Each path below is one point turned by a fixed rotation once a step. After each direction that follows a path, write how fast that rotation turns it, in deg/step (0 if it stays still).
Each turn is a multiple of 5 degrees from 10 to 175, or 0.
Each row of a path follows its step; steps can be skipped.

step 1: [ 0.10 -0.55  1.18  0.81  1.79  1.15  0.04 -1.64  1.01  2.90 -2.43  1.15
 -0.70  0.93 -1.98 -0.03  0.43  0.64  0.69 -0.83 -1.12  3.61 -1.47 -2.00
  1.30 -0.94  1.69 -1.58 -0.17 -0.20 -0.23 -0.07 -0.89 -1.29  0.35 -1.55
  1.67  0.40 -1.06 -0.08  0.52  2.64 -0.84  1.90 -0.69  0.43 -0.16]
step 4: [ 1.14  0.66  1.28  1.12  0.89 -1.07  0.64  0.05 -0.24  2.23  0.83  0.80
  0.08  0.71 -0.82  0.91  1.02 -0.43  1.81 -0.56  1.95  2.24 -0.82 -2.13
  0.99 -0.97  0.38 -1.66  0.23  1.75  1.30 -1.04 -1.60 -0.06  1.39 -1.77
  2.27  0.59 -2.03  0.25  1.13  2.89 -2.27  1.99 -0.36 -0.17  1.29]
step 11: [-0.21  0.76  1.66  0.16  0.59  0.77  2.59  1.43  0.60  1.86  1.25  1.12
 -0.06  1.16 -0.26  0.19  0.01  0.54  1.71  0.99 -1.13  2.83  1.03 -1.21
  0.86  1.11  1.26 -2.66 -0.71  0.10 -0.33  0.10 -1.41 -2.22  0.84 -0.68
  3.96 -0.56 -1.38  1.30  0.34  0.68 -0.24  0.13  0.51  1.01 -2.35]
step 15: [-1.07  2.55  0.76  0.79  0.73  0.85  2.43  0.46 -0.56 -0.70  0.08  1.22
  0.29 -0.88 -1.32 -0.37 -1.04  1.74  0.49 -1.01 -1.63  0.77 -0.18  0.90
 -1.12  0.39  2.01 -3.18 -1.14  0.89  0.90 -0.10  0.39 -1.76  2.14  1.95
 -1.09 -0.86  1.15  1.62  0.27 -0.34  1.45  1.52  1.49 -1.22 -2.97]
step 22: [ 0.44  0.83  1.61  0.42  0.63 -0.91  1.59 -2.17 -1.22  0.25 -1.46  1.43
 -0.14 -1.47 -1.81 -0.26 -1.12  0.18  0.45 -2.25 -1.37  1.16 -0.69  0.23
 -0.93 -3.72  0.44 -1.05 -1.04  1.90  2.30 -0.51  0.76 -1.03  1.08 -0.89
 -2.05  0.72 -0.11 -0.46  1.15  0.29  0.71  3.02  0.01 -1.99 -0.12]
step 24: [ 0.89  2.27  0.31  1.65  0.19  1.51  1.73 -0.08  1.25  0.91 -1.66  0.80
  0.56  0.27  0.04  1.36 -0.95  1.96 -0.12 -1.60  0.91  1.25 -0.01  0.84
 -0.59  2.05  2.25 -1.76 -2.34  1.10  0.93 -1.53 -1.98 -2.62  1.08 -0.32
  1.46  1.09  0.89  1.43 -0.03 -0.75 -0.28  1.03  2.26  0.35 -1.72]
step 29: [ 2.63 -0.59  1.93  1.48  0.13  0.49  0.30  0.47 -0.52  1.35  1.44  1.48
 -1.86  1.69 -1.91  0.52  0.44  0.02  0.25 -2.79 -0.77  1.72 -0.69 -1.73
  0.37 -0.87  0.30 -1.38 -0.32  1.66  1.36 -0.39 -1.83 -0.85 -0.05 -0.69
 -0.24  0.70 -1.31  0.79  0.28  1.86 -1.56  3.04 -1.68 -1.90  1.26]
Speeds:
[ 0.45 -0.61  0.05  0.07  0.12  0.53  0.19 -0.32 -0.56  0.22  0.23  0.28
 -0.66  0.17  0.19 -0.74 -0.34  0.08 -0.20 -0.07  0.24  0.34  0.14  0.64
 -0.09  0.04 -0.23 -0.34 -0.22  0.13 -0.64 -0.02 -0.14  0.38  0.07 -0.26
  1.18  0.16  0.75  0.09 -0.41  1.11 -0.55 -0.66 -0.43  0.14  0.07] -> 115
[-0.57 -0.07 -0.02  0.47  0.34  0.25 -0.30 -0.24 -0.02 -0.11 -1.17  0.61
 -0.91  0.58  0.15  0.31  0.73 -0.35 -0.41 -0.09 -0.66  0.14  0.29  0.00
  0.10 -0.43 -0.57  0.01 -0.40  0.19 -0.22 -0.32  0.03 -0.42 -0.23  0.14
 -0.23  0.11 -0.28  0.13 -0.36 -0.55 -0.03 -0.40 -0.84 -0.49  0.68] -> 90
[-0.22  0.01  0.31  0.69  0.15  0.50  0.49 -0.26 -0.30 -0.48 -0.28 -0.03
  0.00 -0.22  0.28 -0.72 -0.62 -0.16  0.29  0.36 -0.12 -0.52 -0.37  0.16
 -0.14  0.12  0.00  0.25 -0.18  0.36  0.72 -0.01  0.31  0.30  0.51  0.17
 -0.32  0.09  0.12 -0.86  0.22  0.26  0.55 -0.53  0.69 -1.25  0.62] -> 115
[-0.22 -0.40 -0.06  0.72 -0.95  0.28 -0.33  0.42 -0.16  0.65 -0.04 -0.12
  0.49  0.29 -0.54 -0.05  0.07  0.02 -0.59  0.01 -0.08  0.04 -0.13 -0.60
 -0.10 -0.96 -0.40  0.71 -0.24  0.04 -0.39 -0.07 -0.21  0.63  0.54  0.08
  0.05 -0.02 -0.70 -0.61  0.47  0.69 -0.26  0.36 -0.32 -0.27 -0.51] -> 115
[ 0.72  0.41 -0.11 -0.20 -0.17  0.21  0.40 -0.35  0.77  0.24 -0.92  0.16
 -0.10  0.41 -0.14 -0.60 -0.76 -0.15  0.18  0.24 -0.30  0.31 -0.54  0.24
  0.37 -0.54 -0.10  0.34 -0.53 -0.78 -0.03  0.29  0.49 -0.19  0.24 -0.53
  0.02  0.21  0.26 -0.23  0.64 -0.77 -0.15 -0.35 -0.02  0.63 -0.58] -> 175
[ 0.37 -0.61 -0.86  0.03  0.11 -0.26  0.15 -0.06 -0.12  0.49  0.28  0.34
  0.75 -0.18  0.49 -0.32 -0.67 -0.42 -0.79 -0.41 -0.66  0.38  0.07 -0.33
  0.07 -0.58 -0.12 -0.46  0.40  0.35  0.30  0.48 -0.23 -0.53  0.76  0.63
 -0.42 -0.11  0.06  0.48 -0.51 -0.23  0.39 -0.53  0.14  0.16  0.13] -> 110
[-0.08 -1.00 -0.25  0.28 -0.02  0.44  0.14 -0.46 -0.05  0.27 -0.61 -0.41
 -0.05  0.30 -0.11 -0.02 -0.01  0.28  0.06 -0.85 -0.13 -0.25 -0.68  0.36
 -0.41  0.44  0.93 -0.03 -0.73  0.52 -0.01  0.87  0.38  0.02 -0.60  0.69
 -0.31  0.17 -0.06  0.36  0.20  0.12 -0.01  0.80 -0.05  0.29 -0.05] -> 155
